Rotation paths and how fast each direction turns (deg/step):
Each turn is a multiple of 5 degrees from 10 to 175, or 0.
Each row of a path follows its step; steps can be skipped.

step 0: [ -7.8   0.5   9.0  29.4  25.6 -10.7  17.6  20.4   3.5  -2.4 -11.0   7.9
 -16.5  -0.7   5.2  -9.1  -5.6   6.3   0.6  -3.2  16.1  -6.0  10.1   5.6
   2.3  16.6  -9.9  -6.6   1.5  -1.9  -9.2   2.6]
step 1: [ 12.3   6.8 -12.4   9.4  10.4  -3.1   8.2  22.4   9.9   3.5 -11.1  -5.1
  -9.4   1.5   2.6 -21.9  15.6  11.6  21.1  -1.4  -4.1  12.3   7.7   7.3
  25.5   5.7  -2.2  -0.2  13.5   6.2   6.2 -10.6]
step 2: [ -7.7 -11.9  -9.6 -17.5  11.8  -5.9  -3.1   6.6  21.7  -4.7   4.0  -2.6
  -6.4   0.0   9.3   5.4  18.8  12.4   7.0   0.9   1.1  22.6 -13.5  -0.2
   8.6   3.4 -24.2   5.9  19.7  10.4  12.8   1.2]
step 3: [ 15.9 -12.8  -0.4 -14.7  -6.0 -10.2  -9.1  -1.5   9.4  -3.3  -2.8   6.2
  -9.3   4.2   0.5  16.2  -5.0  10.4  13.1   6.4   3.5   5.0  -4.2  18.7
  -6.8 -13.5 -19.5 -20.1  -3.3  25.8  11.2  13.5]
step 4: [ 13.7 -12.1  -3.4 -16.8 -11.4 -11.6  11.3   2.1 -11.2 -14.3  -0.2  -2.1
   0.4  -6.3   7.8   8.8 -11.9  -3.5  -0.3  14.9   9.3 -26.3   3.0  17.9
  17.2   7.1 -19.2  -2.4  -3.6  -0.8   3.2  21.3]
step 5: [ 12.3 -12.9   5.1  18.8 -10.4  -7.0   3.8  14.5 -17.5 -10.2   8.4  -8.6
  -8.5  -8.3  -7.0   5.8 -15.7  -6.8  -5.0  28.3  -4.3  -7.6   8.1 -14.7
  14.4   3.1  -5.5  -7.3  16.2  -6.1  14.4  -2.9]
step 6: [ -8.5 -12.9  14.5   8.2  10.8  21.5   2.7  13.7  -8.9 -15.2  -6.2 -30.1
  -5.3  -6.4  -5.2 -17.5 -12.3  -0.1  -6.8   9.5 -10.1   6.1   2.4  -2.9
  -3.8   5.4  -6.3  -9.9  21.6   3.6  -7.1   7.3]
step 7: [ -3.9 -11.7   9.6  11.2  -7.3  -7.7  -2.9 -10.8  -4.4  -6.9  -5.9 -12.1
   9.5   5.9  15.3 -30.4  10.6  -6.1   4.2   2.6 -13.3  12.1   2.2   7.8
  -4.3  13.5  -6.4 -12.2  13.4  25.4 -10.5  -8.2]
step 8: [ -8.6  -5.6  12.2   2.5  -2.2 -12.7 -11.7   0.2  22.4 -13.7 -15.8  11.9
  -2.3 -14.2  15.7  -2.1  11.8 -20.8  10.5 -12.8  -3.1  -7.9   4.0  -7.4
  -4.2  22.8  -9.5   2.3   4.5  19.0   1.0   6.3]
step 9: [ 29.3  -7.1   6.3  11.6  -4.9   9.8  14.3   2.9  23.8  -5.7  -7.6  31.5
 -15.9  -2.3  12.8  -0.5  -9.7  -0.3   9.3  -6.2  -9.4  -4.0   0.6   1.7
  -0.3   8.6  -4.5   8.6   4.2   8.9   4.9   4.5]
Directions:
[ 3.5 -3.1  0.3  6.0  7.9 -2.7  4.4 -2.1 -3.9 -5.5 -2.6 -3.8  5.7 -5.6
 -4.0 -5.4  6.3 -4.7  3.0 -5.7  5.6  3.6  0.1 -0.9 -2.7 -7.2 -2.0 -0.5
  1.8 -3.1  1.0 -2.5] => 60
[-2.9 -4.8  5.8  0.5  0.2  2.9 -1.8  3.0  4.4  0.6  3.0  3.1 -5.7 -1.6
 -3.0  9.2 -5.4 -6.4 -5.3 -6.9  2.5  5.8 -0.1 -2.8  0.2 -4.5 -0.1  1.7
  8.3  0.8  2.8 -3.3] => 115
[-5.7  1.5 -0.1 -8.0  3.8  5.0 -6.1  5.4  2.2 -4.8 -4.3 -6.8  0.2 -5.1
 -0.9  1.8  2.4 -2.2  0.5 -4.5  4.4 -5.9 -1.2  2.0  0.1  5.5 -1.4  3.8
  0.8 -6.2 -2.9  6.7] => 170
[-5.3  2.2  1.5 -5.9 -4.0  3.6  2.2  0.3 -0.5 -4.0 -1.6  1.6  1.6  4.8
 -1.9  1.7  9.3 -0.4 -2.0  6.8 -1.1  8.2 -2.4  4.5 -8.6 -2.9 -0.2 -6.4
  5.5 -0.6 -4.2  0.5] => 85
[  1.2  -1.2   0.3   0.8   1.1  -0.7  -4.1   2.4   1.4   7.3   9.5  -7.7
   1.2  -1.2   5.1  -4.5   1.1   1.9  -2.6  -4.9  -6.0   1.2 -10.5   0.9
  -4.8  -3.3  -1.3  -4.2   1.8  -1.0   2.3   5.4] => 85
[ -3.5  -2.0   4.6   3.3  -0.7  -0.6   1.9   5.7   4.6  -4.8  -1.0  -6.4
  -3.6   1.9   6.5   2.0   7.8   1.8  -1.4  -3.4  -5.9   2.8   3.9   3.0
   0.1  -1.7   1.2   5.4 -10.0   3.2   1.1  -5.9] => 55
